(in the rows, 128 means zero)
Each run below is a few steps of one of 7 hidden systems, one row a step.
Z97, seq 1:
[[ 72 142 107  96 123  97 161 104 170  87 121 123  97 167 156  98 115 137
  154 174]
 [109 109 140 132 133 124  99 142 123 114  87 201 129 141 163 156 156 134
  175 189]
 [189 109 111 166 131  99 128 133 144 155 159 153 135 122 127 145 195  73
  128 159]
 [176 149 145 160 163 132 127  88 147 183 140  78 175 152 131 138 146 167
  106 125]
 [130 165 122 157  84 103 114  94 100 134 148 109  96 129 169 140  98 177
  109  72]
 [124 198  95  76  83 105 129 147 157 122 108 135  81 122 103 122  96 161
  143 144]
 [124 148 144  85 152 136 147 198 122 134 122 197 136 105 172 132 109 140
  118 168]
 [123  59 118 149 136 120 181 184 131 160 173 144 128 121 105 164 164 135
  117 142]
 [159  86 127 130 164 161  98 113 122 163 119  89 153  95  81 185 127 148
  125  95]
 [132 143 113 126 138 147 125 105 104 131 129  66  91  97 150 127  96  86
   79  65]
 [ 68 170 133 107 103 164 158 145 124 120  70  92  98 158 106  85 111 141
  121 127]]
Z744, seq 2:
[[ 93 191 115  99 167 140  86  99  90 116 105 133 115  75 102 140 153 118
  146 126]
 [141 161 103 100 151 163 203 109  67 118 148 119 143 112 115 138 161  95
  119 143]
 [174  96 132 134  84 161 192 132  82 118 127 141 163 182 114 146 122 152
  145 136]
 [193  69 124 138  78  99 107 125 157 123 131 150 129 151 139 127  85 110
  153  94]
 [118 112 130 112 144  99 113 140 215 159 109 115 115 132 178  98  78 119
  115 108]
 [ 39 138 150 161 144 124 104 146 146 148 104 129 116 106 175 120 159 148
   95 140]
 [ 98 165 122 148 129 138  90 131 113 116 130 113 120  87  69 142 202 122
  117 167]
 [189 178 138 104 170 158 130 115  73 116 156 115 155 115  81 135 135 128
  116 144]
 [161 114 126 124 132 124 194 111  66 112 187 130 125 170 128 128  93 148
  131  99]
 [119  88 110 107  75 109 148 118 144 119 102 159 114 169 129 125  76 154
  190  94]
 [117  97 112 102 119 117 106 126 184 140  78 163 134  98 188 125 113  77
  153 113]]
Z464, seq 3 (11 x 20):
[[107 152 132 132 129 162 207 140  76 105 141 114 133 163 106 109 168 121
  111 172]
 [175  95 163 143 109 151 142 147  88 120 121 165 164 187  91 123 117 152
  162 130]
 [194  76 133 119 141 104 118 121 162 142 144 135 136 140 133 105  76  91
  140  74]
 [ 82  97 126 115 154 124 118 115 206 148 108  79 133 116 170 118  91 136
  107 110]
 [ 48 130 118 150  76 124  94 129 137 102  98 137 109  91 164 142 160 133
  120 146]
 [152 180 110 132 109 137 103 121 108 100 118 134 118 106  89 133 196  80
  132 182]
 [171 169 163 147 192 144 149 100  73 142 154 124 163 159 126 110 158 124
  121 141]
 [132 107 138 151 130  94 166 104 113 145 169 131 124 192 112 112 106 181
  161  86]
 [143 111 104  72 104 106 114 114 174 126 108 148 126 127 133 143  55 162
  175 101]
 [116 126  96  89 128 124 143 144 166 128 112 137 114  86 213 145 106  89
  101 148]
 [ 92 122 126 163 117 149 145 174 141 148 103 110 107 129 139 159 190 129
   90 195]]
Z188, seq 4 (11 x 20):
[[130 169 124 181  73  95 132 120 112 104 168 151 124 125 163 115 191 110
  105 159]
 [188 169 140 136 140 112 106 126 151 134 165 104 147 150  74 136 148 178
  119 177]
 [173 137 133 128 151  94 121 108  77 130 174 163 100 149 152 154  86 171
  148  97]
 [101 130  76  90 121  94 160 137 149 154 123 131  62 132  85 153 115 159
  169 118]
 [115 145 120  90 132 155 114 152 124 165  67 166 133  76 169 180 112 152
  135 127]
 [125 122  97 145  87 143 181 175 108 143 137 123 101  93 157 156 169  85
   76 140]
 [149 124 165 156 126 172 124 180 142 161 116  77 152 138  95 132 127 166
   68 142]
 [143 111 165 157 114 128 109 151  79 104 172 130 118 127 123  98  80 127
   92  60]
 [ 83 129 125  83 157 118 144 137 158 113 155 102 117 117  54  79  99 132
  133  98]
 [ 65 114 155  88 179 155 124 117  97 102 112 171 172 100 156 123 108 140
  153 119]
 [ 90  76  98 128 115 148 166 114 108  84 131 130 128 117 113 144 183  70
  143 165]]
Z737, seq 5, 11 rows:
[[ 78 100 128 106 124 146 161 117  84 112 116 194 174  97 146 127 140 111
  166 102]
 [151  59  85 125  85 146 180 112 126 105 135 119 149 119 129 159 154  71
  135 143]
 [167  73 155 148 140 172 118 117 151 116  93  87 161 170 164 137 114 106
  106 165]
 [132 113 157 188 132 100  88 113 141 125 129  93  80 179 143  85 119 102
  111 101]
 [ 94 188 135 120 127  94  94  89 176 117 111 117 127 147 101  65 132 141
  159 125]
 [100 192 124 126 135  97 114  83 105 113 156 173 160  80 168 120 167 127
  140 126]
 [140 141  83 122 122 116 175 104 104 110 175 130 128 117 122 182 182 141
  135 191]
 [183 107 137 126 157 152 120 136  99 133 109 149 125 164 149 195 121 161
  146 185]
 [179 116 114 137 146 109 129 144 122 180 110 126  50 170 139 146  94 116
  139  95]
 [108 162 126 113 115 121 142 141 185 196  69 121 124 147 134 101 100 166
  139  92]
 [100 163 126 148  62 110 119 148 136 148 134 152 149  67 163 121 133 149
   96  80]]
Z97, seq 6 (11 x 20):
[[142 126 128 126 154 100 108 106  89 124 162 164 120 124  57 110 136 114
  183  76]
 [127 154 103  73 177 125 169  58 132 126 141 122 167 105 145 111 122 102
  153 108]
 [ 82 103 108 126 104 146 179  87 121 102 107 114 139 151 204 155 130 140
  132 157]
 [154  93 115 148  60 137  96 139 145 105  74 137 103 153 129 161 142 116
  150 174]
 [202 139 158 148 144 120  80 160 167 153 115 142 134 136 134  95 131  78
  109 142]
 [110 149 165 177 162  90 136 133 149 176 170 121 145 151 136  76 143 157
  100  97]
 [ 81 158 119 136 107  95 107  92 112 125 161 136 134 100 100 145 139 207
  152  94]
 [142 179  82  69 119 119 120 107 112  81 151 139 110  70 134 164 118 123
  131 156]
 [146 131 118  95 163 154 188 161 117 124 121 122 105 161 164 154 118 125
  106 203]
 [146  64 142 161 129 147 150 167  97 172  98 153 107 179 126 166 131 145
  147 122]
 [175 108 112 135 111 122 108 128 150 191 109 129 139 102  89 127 129  97
  142  51]]
Z63, seq 7, 11 rows:
[[109 176 167 123 141 128  92 140 137 148  86 133 121 173  99 100 101 202
  155 127]
 [114 157 106 111  97  85 125 139 107 108 145 201  97  88 162 107 124  86
  146  99]
 [101 125 100  87 167 144 188 144 159 164 126 124 160 101 104 149 168 138
  133 170]
 [153  85 154 164 106 155 110 143  81 109 142 147 159 119 174 188 128 162
  101 144]
 [168  97  94 145 106 114 123 118 143 121 148  66  71 145  65 141 132  96
  122 124]
 [145 170 164 104 170 160  88 128 125 157  66 116 128 144 127 109  70 153
  134  93]
 [ 87 146 120 143  91 101 176 141 104 133 148 160 101 121 165  79 129  94
  116  72]
 [ 83 125 124  99 115 146 151 143 175 134 106 136 190 108  76 117 163 152
  151 163]
 [163  95 149 128 130 136  92 133 110  71 172 152 167  86 180 155 108 113
   93 149]
 [127  85 113 140 173 116 155 118 141 126 167  61  77 168  89 138 133 123
  113 149]
 [119 135 165 136 147 149  76 110  87 131  69 147 116 165 126 135  96 168
  170 102]]
Z744, seq 8 (11 x 20):
[[181 164  77  96  91 124 130 102 158 116 134 104 132  80 159 156 135  88
  102 151]
 [154 156 146 129 118 142 172 183 124 132 132 131 117 165 180 132 109 153
   77 186]
 [130 112 145 175  96  91 105 193 108 137 152 183  81 147 106 132 141 150
  134 127]
 [142 143 116  91 156 102  92 151 165 174 130 147 122  83  69 126 109 139
  149  85]
 [ 86 129 126  98 179 151 154 124 108 153 143 116 151  66 166 155 104 149
   95  87]
 [ 72  96 104 131  79 167 162 134  91  88 121  93 106 116 111 170 140 144
  111 143]
 [177 127 135 106  94 175  94 151 103  82  77 134 121 129  91 125 106  82
  136 143]
 [170 109 152 131 161 131 157 160 126 135 150 132 133 146 134  66 104  56
   99  97]
 [ 75  92 165 158 125 122 154 142 158 152 131 121 160 171 109  80 118 173
  131  92]
 [ 84 107 139 140 115 112  49  81 153  92 124 135 159  89 117 126 135 138
  156 105]
 [120 152 110  86 180 136 119  81 156  86 134  81 131 103 137 123 133  86
  115 177]]
Z128, seq 9 (11 x 20):
[[ 69 143 108 104 127 126 156  93 111 116 164 133 176  72 119 152 156 174
  136 120]
 [147 114  93  87 109 149 159 103 102  75 149 130 146 110 150 191 120 146
  135 181]
 [192  94 121 122 130 146 163 152  97 121 116 137  89 178 167 162  97 105
  125 163]
 [158  99 140 152 126 127 130 176 134 189  82 143  82 174 115 112 109 108
  142  90]
 [115 140 136 140 113 123  84 142 166 182  93 126 140  92 101  95 128 118
  126  51]
 [ 83 160 127 126 110 134 107 107 159 112 144  79 168  62 129 108 136 134
   77 109]
 [ 87 136 143 126 121 146 129 128 112  47 168 108 143 118 142 132 132 155
   90 193]
 [141 106 139 120 152 120 135 151  81  64 165 174  98 163 115 131 127 114
  149 188]
 [165 101 124 106 191 118 151 127 105 156 122 165 107 165  97 118 121  90
  183 112]
 [124 107 118 126 150 136 154  86 131 198  86 126 156 134 132 125 125 122
  166  49]
 [109 122 102 142  56 137 126  79 165 140  91  88 160 107 154 146 134 144
  126  94]]
Z464, seq 10, 11 rows:
[[ 99 115 129 145 170 153 139 122  97 150  98 144 130 102 147 116 184  43
  127 112]
 [116 122 122 167 110 158 166  85 109 154 110  75 158 149  78 124 183 126
  132 101]
 [169 145 143 138  73 143 108  73  96  88 134 113 173 142 127 121  98 154
  137  88]
 [159 146 128 103 114  96 131 107 166  72 162 113 117 161 155  76  76 109
  118 144]
 [ 88 122 157 116 162 112 122 144 186 121 101 157 139 168 174  98 116 149
  144 190]
 [107  95 115 161 128  87 111 134 146 159 116 195 119 116 156 151 189 106
  170 143]
 [164 139  86 134 152 127 115  82 138 180 118  98 132  96 109 186 183 113
  141 129]
 [139 173 124 146 136 144 141  78  68 140 143  84 117 128 167 166 122 167
   94 101]
 [136 179 120 122  77 112 151 145 106 105 143 115  67 175 109 114  93 176
  123 130]
 [162 172 150  79 128 128 125 187 143 131 111 187 135 135 129  99  79 148
  139 149]
 [128  95 132 125 158 104 169 188 165 172 164 174 145 103 156 119 139 109
  108 131]]
Z128, seq 11, 11 rows:
[[155 182 129 154  94 117  82 106 139 103 156 106 156  85  97 103 175 100
   97 136]
 [141 175 160 125 168 127 144 118 126 101 188  97 160 150 119  97 122 167
   89 168]
 [100 117 146 128 147  88 149 132 100 106 179 185 121 166 144 130 112 192
  163 143]
 [138 117  79  79 148  89 135 116 145 143 121 181  98 119 122 161 124 121
  198 133]
 [149 132 100 107 169 154 154 105 131 195  72 122 134 110 178 167 137  96
  133 118]
 [120 107 119 183  77 160 154 134 116 175  96  87 129 134 145 170 165 142
   94 111]
 [171 147 140 152  52 140  71 160 134 108 119 111 124 118  88 141 118 157
   98 134]
 [161 184 152 116 140 108 102 162 130 104 178 120 106 111 129  80  85 117
   73 119]
 [ 55 137 152 104 180 114 168 173 137 130 160 144 115 134 116  83 109 160
  118 129]
 [ 67  85 121 100 145 123 129 135 112 112 131 195 152  83 116 149 146 133
  177 127]
 [155  84  79  95 147 150 146  86 114 113 130 110 139  87 127 181 143  69
  141 134]]
Z63, seq 12:
[[ 76  76  99 136 129  85 179 132 166 175 158 135 116 128 149 150 131 169
  140 103]
 [ 89  95 115 127  96 146  72 127 153 120  73 124 129  89 139 187 136 153
  140 144]
 [151 138 113 131 134 158 107 130 106 103 113  86  91  95 146 141 141  46
   75 144]
 [135 164 170 154 165 171 161 149  89 148 117  90 133 179  89  90 144 132
   96 135]
 [144 147 159 149  84 105 119 130  91 108 157 178 155 146  94  80 119 150
  156  79]
 [131 133  90  66 134  87 145 101 185 125 165 140 150  93 106 112 101 129
  159 108]
 [ 90 100 130  97 162 135 148 130 150 128 124 132 144 117 209 167  87 172
  116 153]
 [ 92  61 114 168  99 135 133 145 118 102 110 119  74 151 148 162 158 104
  126 163]
 [164 125 144 140 156 165  77 121 118 137  70 111 128 135  76 131 160  77
  145 141]
 [170 177 153 155 158 125 131 101  85 155 155 120 148 127 150  90 134  98
   98  69]
 [ 92 170 125 139  94  96 172 104 150 142 162 113 149 152 101  88 136 193
  134 106]]
Z188, seq 13 (11 x 20):
[[ 91  93 155 156 183 140  94 142 160 149  76 114 106 161 157 137 147 124
  125 172]
 [131 140 145 189 108 122  76 124  90 137 101 148  99 126 123 109 178  74
  134  99]
 [162 201 121 126 128 127 139  90 134 157 132  89 157 120  78  88 159 113
  121 101]
 [129 170 143 118 115 123 167  82 106 114 155 132 180 152 172 115  97 193
  132 113]
 [116 106 102 104  73  96 145 132 151  66 162 146 110 143 116 143 109 165
  156 178]
 [169 103 126  89 178 122  85 163 160 128 117 165 115 114 138 168 102 122
  146 180]
 [124 100 112 161 176 107 150 145 109 189 125 151  74 132 165 151 162  84
  130 112]
 [103 141 123 170 106 140 118 127 139 197  78  92 122 122  91 141 175 152
  125  94]
 [152 188 129 134  72 150 101 110  93 113 128 109 151  79 145 129 112 135
   88  79]
 [131 173 121  94 114 130 185 144 133  90 177  90 121 138 120  94  94 144
   82 154]
 [111 103 176 110 154 135 133 181 122 102 137 174 146 166 123 118  86 189
  142 167]]
Z737, seq 14:
[[154 134 167 134 175 164 107 113 108 161  95 135 185 115 133  94 132  82
  124  80]
 [106 115 118 160 108 118 188  82 107 128 175  83 138 151 107  97 142 127
  119  76]
 [109 117 145 105  88 143 113  93 138  53 116 130 177 150 140 122  92 174
  156 160]
 [148 121 116 121 137 101 105 118 119  74 155 153  91 113 191 122 119  54
  117 150]
 [106 126 122 130 180 120 158 129 175 152 112 113 116 168 119 114 179 108
  139 199]
 [130 115 156 188 140 115  74 110 110 169 104 172 147 139 134 147 174 149
  167 108]
 [178 160  74 116  98 104 127  63 131 146 140  87 112 115  93 153 132 126
  147  87]
 [121 189 138  98 140 160 153 101 112 129 104 104 154 136 192 141  93 179
  104 148]
 [115 142 123 157  78  98 150 173  92 110 156 162  63 150 165 134 130 141
  109 146]
 [166 143 124  91 118 115 118 183 190 141 113 163 133 134  87 122 124 137
  150 186]
 [152 120 147 139 194 113 111 150 132 192 153 156 149  82 158 138 130 119
  105  87]]

Name the system that made each run.
seq 15 (2 x 20):
[[168  95 135 128 149 149 115 102 123 174 121 134 198 105 103 168 131 163
  153  87]
 [147  95  96 128 115 124 136  74 137 114 164  62 122 105 163 167  94 128
   94  93]]
  Z744
seq 16 (2 x 20):
[[154 139 137 125 121 124 132 125 166 157 136 151 199  89 209 136 124 141
   98 128]
 [119  98 106 169 106  89 128 137 165 119 187  97 101 123 138 165 163 151
   92 173]]
  Z464
seq 17, 2 rows:
[[114 128 121 123 176 129 155  88  62  92 162  93  73 157 122 124 109 112
  129 110]
 [ 83 127 132  97 128 142 158 119 117 104  70 162 117 187 129 107 113 143
  193 155]]
  Z737
seq 18, 2 rows:
[[145  88 116 137  88 148 133 105 186 116 114  43 138 153 124 139 107 136
  101 138]
 [122 132 166 145 124 132  46 144 137 109  83 118  90 141 158 110  76 131
  110 113]]
  Z97
seq 19, 2 rows:
[[194 164 158 119 140 145 132 152 133 171 116 109 140 163 115 113  71 171
  109 100]
 [101 145 141 121 120  92 149 155 133 144 166 137 108 127 148  91  67 173
  106  63]]
  Z737
seq 20, 2 rows:
[[160 151  80 105 138 105 111  84 150 160  97 110  82 112 115 133 129  72
  162  89]
 [101 191 135 114 139 150 164 119 141 165  73 123 153 130 194  99 140 120
  107 139]]
  Z97
seq 21, 2 rows:
[[108 109 139 155 105 129 168 108  94 136 171  97 153 147  87 121 122 187
  123  68]
 [123 116 128  80  83 140 110 110 124  50 132 131 143 121 128 130  56 160
  144 121]]
  Z737
seq 22:
[[175 137 141 118 122 124  78  93  96  48 153 131 122 128 160 119  82 103
  121 132]
 [108 146 120  99 187 106 168 119 146 109 144 116  85 169 148  88 123  92
  128 176]]
  Z737
seq 23 (2 x 20):
[[146 139 121 125 133  75 134 158 189 174 127 186 121 146 118 100 154 116
  166 148]
 [131 127 129 131 191 111 108 116 175 199 128 141 172  86 149 147 159 138
  130 120]]
  Z128
seq 24 (2 x 20):
[[154 124 166  98 137 184  94 134 107 101 101 101 155 117 129 126  50 145
  103  96]
 [100  98 129 129 117 123 178 141 117 102 148 105  90 156 127  71  93  84
  110  82]]
  Z63
seq 25, 2 rows:
[[169 142 162 110 202 137  75 115 121 153 109 133 145 127  91 107 100 117
  152  89]
 [ 90 149 121 142 140  96 169  93  95 153 170 132 119 117 176 106 118 135
  120  52]]
  Z63
seq 26:
[[ 81 156 151 149 144 105 113 130  77 121 150 186 130 132  95 124 168 178
  168 131]
 [161 160  81  82 135 103 149  86 113 126 166 158 142  90  93 155 149 124
  174 126]]
  Z128
seq 27, 2 rows:
[[142 142  95 152  96  97 133  89  97 149 133 112  66 134 140 130 116 108
  135  49]
 [110 195 122  92  93 156 138 135 164 146  56  97 128 140 106 100 110 153
  130 131]]
  Z128
seq 28:
[[128 129 121 119 149  96 112  90 131  80 150  89  66 179  96  98  95 119
  151 129]
 [ 91 161 149  88 161 135 122 114 136 131  61 164 128 156 163  90  90 138
  173 126]]
  Z464
seq 29 (2 x 20):
[[143  89 139 160 141 180 154 120  73 166 114  90 148 144 100 171 141 154
  117  92]
 [161 127 123 148  55 139 110  93 115 112 116  90 132 133 104 117 101 125
  126  57]]
  Z63
seq 30:
[[185 173 103 108 135  76  92 141 149 162 155 163  97  98 103 148 123 140
  145 118]
 [120 176 114  94 190 130 159 136 135 193 130 111 119  96 160 146 112 158
   98 111]]
  Z128
seq 31 (2 x 20):
[[ 69  80 138 128 116 121 102 103 138 124  88 156 133 129 180 136  95 154
  167  89]
 [113 131  73 119  65 116 121 109 161 108 105 106  94  85 141 136 151  62
  122 125]]
  Z737
seq 32:
[[121 121 157 159 118 129 173 192  93 115 159 150 101 173 100  75 148 105
  107 143]
 [139  98 156 108 153 120 112 156 144 137 136 173 165 128  53  94 119 134
  172 104]]
  Z128
seq 33 (2 x 20):
[[131 109 128 124 169 117 146 164 139 164 194  98 124  95  96 153 109 172
   84 103]
 [ 66  98 142 128 159 142 111 144  84 121 139 113  93 106 119 160  89 182
  114  87]]
  Z188
seq 34:
[[132  75  94 127 156 113 148 130 144 143 143  79  53 150 140 176  96 135
  115 128]
 [102 154 133 132 115 152 103 143 105 162  41 123  70 149 142 138 102 145
  137  99]]
  Z744
seq 35, 2 rows:
[[150 100 171 117 127 163  79 165 174 125  75 129 165 130 154 124  81 133
  110 147]
 [121 122 134 168 143 100 109 146 137 143 165 101  81 109 126  87 133  74
   79  77]]
  Z737
seq 36:
[[150  67 134 158 153 103  94 120 187 172 145 111 143 126 160 168 118 161
  119 116]
 [ 92 127 118 164 124 107  64 115 151 136 113  82  61 115 151 148 126 138
  103 110]]
  Z63
seq 37 (2 x 20):
[[122 169 149 110 124 146 148 204 133 146 114 151 133 138  91 130 135 193
  117 184]
 [170 117 145 131 137 115 109 186  93 153 162 192 128  94 109 141 109 130
  124  85]]
  Z737
seq 38 (2 x 20):
[[185 124 149 156 185 158 138 113  84 146 124 114 139 157 116 121 168  70
  122 142]
 [148 116 135 166 114 127 157  79 112 163 116 103 141 196 107 103 130 138
  158  71]]
  Z188
seq 39, 2 rows:
[[111  66 130 157 118 124  92 157 130  95 110 142  74 160 112 159 147 124
  151 184]
 [176 136 131 120 162 132  71 121 147 158  69 131 108 132 102 118 133  69
  161 119]]
  Z737
